Landscape: points and heights
j_181 (h) 52: [  3  20  -7 -16  15  13   5 -15]
j_241 (h) 82: [-14 -22  17  15 -23  -8   0  10]
j_562 (h) 70: [-29  -9  14   4 -13  -3   8  -3]
j_873 (h) 45: [-21   0   5   0  -5   2   7  -4]
j_297 (h) 36: [ -6  18  -4 -14   9  15   5 -17]
j_254 (h) 79: [-18 -20  17  14 -21  -7   2   9]
j_574 (h) 33: [-17  19   0 -17   2  19   7 -20]
j_693 (h) 53: [ 12  17 -12 -14  20   6   2  -9]
j_553 (h) 36: [-28  12   6 -20  -4  13   6 -22]
j_904 (h) 15: [ 27  -1 -12  10   7  -7  -8  18]
j_918 (h) 86: [-11  27  -2 -18   8  24   5 -20]
j_729 (h) 82: [ 27  16 -18 -13  29  -3  -8  -6]
j_623 (h) 14: [ 24   8 -16   3  16  -6  -6  13]
j_723 (h) 99: [-33 -19  25   3 -15  -1  19 -14]
j_291 (h) 13: [ 17   9 -13  -1  16  -1  -1   8]
j_301 (h) 64: [ 29  13 -19  -3  24  -7 -13   8]
j_642 (h) 78: [ 37 -11  -8  18   0 -10  -9  18]
j_555 (h) 35: [ 2 -7 -3  9 -3 -3  0 11]
j_432 (h) 79: [-34 -13  19   1 -14  -4  13  -8]
j_534 (h) 58: [-27  -3  10  -1  -9   0   8  -5]
j_264 (h) 78: [-33 -12  19   3 -14  -4  13  -7]
j_983 (h) 51: [ 32  11 -20   5  17  -9 -18  19]
j_148 (h) 86: [ 17 -26   3  16 -13 -13  -8  15]
j_131 (h) 54: [-17  -6   6   7  -8  -2   5   4]
j_863 (h) 84: [-13 -25  17  16 -25  -8  -2  11]
j_266 (h) 50: [-31   3  12 -16  -9   5   9 -20]
j_910 (h) 29: [-15  18  -1 -16   3  18   6 -20]
j_921 (h) 29: [ 31  -5 -11  13   3  -8  -9  19]
j_300 (h) 82: [ 37 -11  -9  18   0 -11  -9  18]
j_101 (h) 3: [ 12   4 -12   3  11  -1  -1  10]
j_882 (h) 24: [ 20  10 -15  -3  19  -2  -3   7]
j_208 (h) 53: [-20  20   1 -19   2  22   6 -21]
j_209 (h) 75: [-35  -5  17 -13 -13   0  13 -20]
j_774 (h) 70: [ 22  15 -15 -14  27   0  -3  -6]
j_8 (h) 48: [-26   1   8  -6  -6   3   8 -11]
j_31 (h) 86: [-34 -15  22   2 -15  -3  16 -10]
j_56 (h) 86: [ -7  28  -2 -18  10  22   6 -19]
j_743 (h) 88: [ 38 -12  -9  20   1 -11 -10  18]
j_896 (h) 76: [ 37  -9  -9  17   1 -10 -11  18]
j_429 (h) 72: [-14 -16  11  12 -16  -6   1  10]
j_867 (h) 25: [-22  13   3 -16  -1  14   7 -18]
j_187 (h) 77: [-19 -18  16  13 -20  -6   2   8]
j_897 (h) 36: [-8 -4  1  6 -4 -1  3  6]
j_526 (h) 91: [-34 -15  22  -5 -15  -1  18 -20]
j_787 (h) 98: [-33 -19  25   2 -15  -2  19 -15]
j_818 (h) 27: [-13  16  -2 -13   4  14   6 -16]
j_976 (h) 74: [ -9 -19  11  13 -17  -7   0  11]
j_147 (h) 82: [ 34 -14  -7  18  -2 -11  -9  17]
j_370 (h) 92: [ 26 -26   1  18  -9 -15  -8  15]
j_417 (h) 42: [-17  -2   3   3  -5   1   5   0]
j_503 (h) 65: [ 36   5 -16  10  10  -9 -18  21]
j_906 (h) 0: [ 30   9 -17   4  17  -8 -13  17]
j_714 (h) 42: [-23  17   2 -19   0  19   6 -21]
j_905 (h) 24: [-20  15   1 -16   0  15   7 -18]
j_234 (h) 23: [ 15  10 -13  -5  17   0   0   3]
j_416 (h) 85: [  5 -27   8  15 -17 -12  -6  15]
j_597 (h) 83: [-25 -20  22  15 -22  -5   6   6]
j_749 (h) 27: [ 32  -5 -11  13   3  -9  -9  19]
j_426 (h) 95: [ 32  14 -21   1  21  -9 -20  13]
j_439 (h) 85: [ -2 -27  12  16 -21 -10  -6  13]
j_570 (h) 81: [ 38  -8 -10  18   3 -10 -12  18]
j_23 (h) 79: [-17  25  -1 -19   5  25   6 -20]
j_773 (h) 93: [-34 -18  24   3 -15  -3  18 -12]
j_900 (h) 47: [-30   3  11 -17  -7   5   9 -20]
j_963 (h) 79: [-30 -15  19   9 -17  -5  10   1]
j_14 (h) 25: [-21  13   2 -16  -2  13   7 -18]
j_167 (h) 80: [-26  19   3 -21   0  21   5 -20]
j_374 (h) 90: [ 37 -15  -7  20  -1 -12  -9  16]
j_846 (h) 25: [ 31   6 -16   8  12  -8 -13  19]
j_591 (h) 84: [-17 -23  19  16 -26  -7   0  11]
j_710 (h) 79: [ 35  11 -19   6  15 -10 -22  21]
j_395 (h) 26: [-21  16   2 -18   0  17   7 -20]
j_249 (h) 75: [-11  25  -2 -18   8  23   6 -19]
j_579 (h) 85: [-18 -23  21  16 -27  -6   1  10]
j_119 (h) 77: [ 37  -7 -10  18   2 -10 -12  18]
j_683 (h) 68: [  3 -17   3  13 -12  -8  -3  14]
j_742 (h) 16: [-4  5 -5  0  4  4  4  0]
j_948 (h) 84: [-13 -24  17  16 -25  -7  -2  11]
j_968 (h) 12: [ 2  8 -8 -2  9  3  3  1]
j_12 (h) 56: [ 34  -8 -10  15   2 -10 -10  18]
j_835 (h) 58: [ -7 -12   5  11 -11  -4   1  10]
j_176 (h) 1: [ 30  10 -19   4  18  -8 -12  16]
j_940 (h) 94: [ 26 -27   2  19  -9 -16  -8  15]
j_890 (h) 93: [-22  22   1 -20   3  26   5 -20]
j_702 (h) 82: [ 22  18 -14 -20  29   2  -2 -13]
j_96 (h) 88: [ 25  17 -16 -20  31  -1  -4 -15]
j_614 (h) 47: [  3  19  -7 -16  14  12   4 -15]
j_652 (h) 86: [-24  21   2 -21   1  24   6 -20]
j_294 (h) 86: [ 27  16 -17 -16  30  -2  -7 -10]
j_20 (h) 54: [ 12 -12  -3  12  -5  -6  -4  15]
j_786 (h) 27: [-12  12  -3  -9   4  11   6 -12]
j_364 (h) 88: [-32 -19  23  11 -18  -4  15  -2]
j_99 (h) 40: [  2  17  -8 -13  13  11   4 -12]
j_640 (h) 62: [-12 -13   7  11 -12  -4   1   9]
j_19 (h) 83: [-34  -5  17 -18 -15   0  14 -24]
j_870 (h) 36: [ 25  11 -17  -3  22  -5  -7   8]
j_206 (h) 87: [ 26  16 -18 -16  30  -2  -7 -10]
j_945 (h) 94: [ 29  16 -20 -10  29  -6 -13  -4]
j_102 (h) 48: [-9 -8  4  9 -7 -3  2  8]
j_812 (h) 71: [-17 -15  12  11 -16  -5   2   8]
j_888 (h) 79: [ -8 -22  13  14 -21  -9  -2  12]
j_372 (h) 86: [ 29 -20  -3  18  -6 -13  -8  16]
j_160 (h) 41: [ 35  -1 -13  13   6  -9 -12  20]
j_164 (h) 91: [ 22 -27   2  17 -11 -15  -8  16]
j_390 (h) 71: [ 33 -12  -7  16  -1 -10  -8  18]
j_441 (h) 78: [-34  -3  16 -18 -13   0  13 -23]
j_144 (h) 39: [ 30  -7 -10  14   2  -8  -9  18]
j_984 (h) 67: [-24  19   3 -21   0  21   6 -21]
j_586 (h) 88: [ -6 -28  15  15 -24 -10  -6  13]
j_104 (h) 66: [-26  17   4 -21  -1  19   6 -21]
j_748 (h) 81: [ 37 -11  -9  18   0 -11  -9  18]
j_139 (h) 68: [ 20  16 -15 -15  25   2  -1  -8]
j_132 (h) 89: [-32 -20  25  13 -19  -5  14   0]
j_933 (h) 36: [-19   6   3  -5  -2   6   7  -7]
j_819 (h) 97: [ 30  16 -20  -7  27  -7 -16   0]
j_907 (h) 28: [-17  11   0 -11   1  11   6 -15]
j_251 (h) 81: [ 23  17 -15 -19  29   2  -3 -12]
j_93 (h) 88: [-14 -26  20  17 -28  -8  -1  11]
j_971 (h) 70: [ 21  16 -14 -15  26   1  -2  -8]
j_37 (h) 84: [  9 -26   6  15 -15 -11  -6  15]
j_90 (h) 36: [-24   7   5 -12  -4   8   8 -16]
j_470 (h) 81: [-20  23   0 -19   3  25   6 -20]
j_569 (h) 74: [ 37  -7 -11  17   3 -10 -12  19]
j_843 (h) 68: [-15 -14  10  11 -15  -5   2   9]
j_55 (h) 56: [ 27 -12  -7  14  -2  -9  -7  18]
j_227 (h) 26: [-15  15  -1 -14   2  15   6 -17]
j_871 (h) 30: [-19  10   2 -10  -1  10   7 -15]
j_964 (h) 24: [-4 -2 -3  6 -1  0  2  7]
j_853 (h) 16: [ 25  10 -17   2  17  -6  -7  12]
j_472 (h) 74: [ -9 -18  10  14 -16  -7  -1  11]
j_196 (h) 59: [ 36   8 -18   8  13 -10 -19  21]
j_427 (h) 83: [ 19  20 -12 -22  27   6   1 -15]
j_83 (h) 85: [ 30  14 -20  -2  24  -7 -16   9]
j_970 (h) 25: [ 32   0 -13  12   7  -8 -11  19]
j_678 (h) 33: [-12  19  -2 -16   5  18   6 -20]
j_463 (h) 62: [-34   6  12 -24  -8   6   8 -22]
j_246 (h) 30: [-14   4  -1  -3   1   4   6  -5]
j_883 (h) 62: [-28  -5  11   0 -10  -1   9  -5]
j_385 (h) 77: [-19  23   0 -19   3  25   5 -20]
j_447 (h) 75: [ 35  10 -19   8  14 -10 -20  23]
j_869 (h) 94: [-33 -16  24  -4 -15   0  18 -19]
j_560 (h) 77: [ 36   6 -16  11  10 -10 -19  22]
j_154 (h) 39: [-29   6   9 -15  -6   7   8 -19]
j_351 (h) 71: [-17 -15  12  12 -16  -6   3   7]
j_69 (h) 6: [ 19   4 -13   5  11  -4  -3  13]
j_997 (h) 83: [-20 -21  19  15 -25  -7   2   9]
j_191 (h) 88: [-29 -21  25  14 -22  -5  11   4]
j_564 (h) 76: [ -6  27  -2 -18  11  20   6 -19]
j_27 (h) 81: [-29 -17  20  11 -18  -5  10   2]
j_753 (h) 62: [-14  23  -1 -18   7  23   5 -20]
j_730 (h) 17: [ 26  10 -17   1  19  -6  -8  12]
j_711 (h) 37: [17 -8 -7 11 -1 -6 -5 16]
j_960 (h) 31: [-14  19  -1 -16   5  19   6 -19]
j_696 (h) 82: [ 23  17 -15 -19  29   1  -3 -13]
j_166 (h) 15: [ 31   7 -17   7  14  -9 -12  18]
j_367 (h) 84: [-34  -9  19 -11 -15  -1  15 -21]
j_767 (h) 77: [-23 -17  17  12 -19  -6   5   6]
Rows and their valley's bottom
From each row below, which row is at the bottom of the valley it runs down into?
j_890 -> j_905
j_818 -> j_905
j_395 -> j_905
j_983 -> j_906
j_503 -> j_906
j_730 -> j_906
j_364 -> j_101
j_873 -> j_101
j_562 -> j_101
